In the rows, zero is written as 128.
One hidden turn or mirror swaps the rows below in pairs. Which row is each named row swapped with?
vono: [126 121 136 125 167 106 107 113 147 121 141 128 115 105 124 120 115]
Kob: [110 157 140 136 101 113 112 140 107 129 155  94 157 135 140 104 148]
Geri: [129 115 109 146 113 133 162 145 135 134 148 110 120 161 175 139 126]
lol: [ 92 153  91 157 115 139 109 137 117 123 149 121 127 143 151 135  98]
zun: [104 123  89  95 135 127 112 140 126 102 117  99 155 136 136 121 132]
fiba: [117 111 144 140 160 119 145 120 116 122 121  88 100 144 126 106 168]
fos: [139 123 103 144 126 133 120 127 140 126 165 147 120 148 166 127 156]
pemap: [108  96 117 118 121 122  89 130 157 132 152 104 137 149 130  97 171]
zor: [108 151 102 140 114 149 112 150 124 100 171 118 114 171 131 148 133]
lufov: [ 97 128 121 130 130 119 104 123 145 124 125  97 109  95 112  92 144]
dezeg: [117 126 114 142 123 129 129 145 105 134 144 119 168 150 147 131  98]
bapuf: [ 92 121 146 146 127 116 111 132 121 147 151  81  69 151 161 114 122]
reta: [104 105 135 134 134 139 124 139 121 134 116  84 103 147  95 138 156]
lolut: [147 129 168 125 120 127  86 142 125 143 158 115 127 128 135 123 135]
pesu: [104 102 134 116 129 106 116 137 119 131 117  72 138 123 118  89 136]
gib: [ 97  97 105 118 128 136 116 158 132  91 123  99 109 152 106 145 126]
Mok: [117 134 153 123 123 113 105 121 107 136 166 106 114 113 113  82 121]
fefim: [119 120 134 139 153 132 132 115 125 109 165  99 110 200 143 111 119]
lus: [102 155 137 101 123 129 117 140 109 121 147 107  73 138 123 129 102]
vali: [ 94 116 146 123 121 101 137 136 119 141 142  72 130 143 127  78 138]
susig: [127 109 124 132 170 137 123 117 149 128 140 144 109 126 151 141 117]
ded: [111 128 144 128 122 130 148 137 133 120 122 106  98 131 128 109 186]
mor: [125 125 145 154 150 127 127 101 165 121 158 109 120 156 141  88 115]
Zolef: [117 124 116 131 135 125 105 121 187 111 115 110 134 147 160 106 120]
lusov: [111 134 133 119 113 147  98 156  93 125 139 128 126 162 131 150 140]
gop: [ 95 128  96 126 142 115 122 103 156 104 158  90 107 121 130  90 144]
Goke: [113 125 124 118 123 127 109 133 161 103 154  98 102 126 101 106 171]
vem: [110 121 124 118 129 123 107 141 105 120 127  97  69 150 140 112 169]
Vam: [106 114  88 122 125 125 119 140 146 142 150  98  68 150 158 118 113]
Lesu: [108 169 119 132 109 138 137 141 107 110 156 118  99 124 140 144 114]
rata: [102 127  93 149 125 144 147 134 132 113 146 119 122 181 163 130 153]
korin: [ 94 132 118 139 117 107 101 141 120 132 159  85  89 153 159 126  86]
duvil: [130 146 142 148 163 129 116 115 124 138 157 137  89 126 126 115 134]
mogun: [110 164 161 142 121 127 100 140 120 114 108  99 106 155 146 119 118]
Feloz: [114 122 115 114 140 132 150 141 114 125 132 130 160 152 139 133 102]
pamut: [115  95 103 106 145 131  76 136 131 121 142  89 122 171 146 124 116]
med: [116 124 149 171 110 121 115 138 145 118 176 112 138 145 115 118 145]
dusa: [111 111  82 103 129 135 111 135 120 118 156 118 126 144 142 114  82]
Kitif: [144 111 158  97 119 129 151 140 152 121 143 106  93 138 132 124 129]
gopi: [114 130 140 113 123 141 135 147 131 115 114  98  79 153 139 132  91]
vuguz: [117 121 113 123 129 128 144 134 156 115 133  99 172 147 157 127 120]
vuk: [ 97 144 161 128 130 120 131 139 105 116 120  66 137 149 129 112 138]
Rozo: [119 107 111 165 117 143 133 133 151 147 161 108 143 163 130 143 139]
zit: [115 128 108 126 146 120 114 101 170 125 183 121 119 143 136  96 116]

Swapped with pesu: dezeg
Swapped with Mok: dusa
Swapped with Vam: duvil
Swapped with Lesu: gop

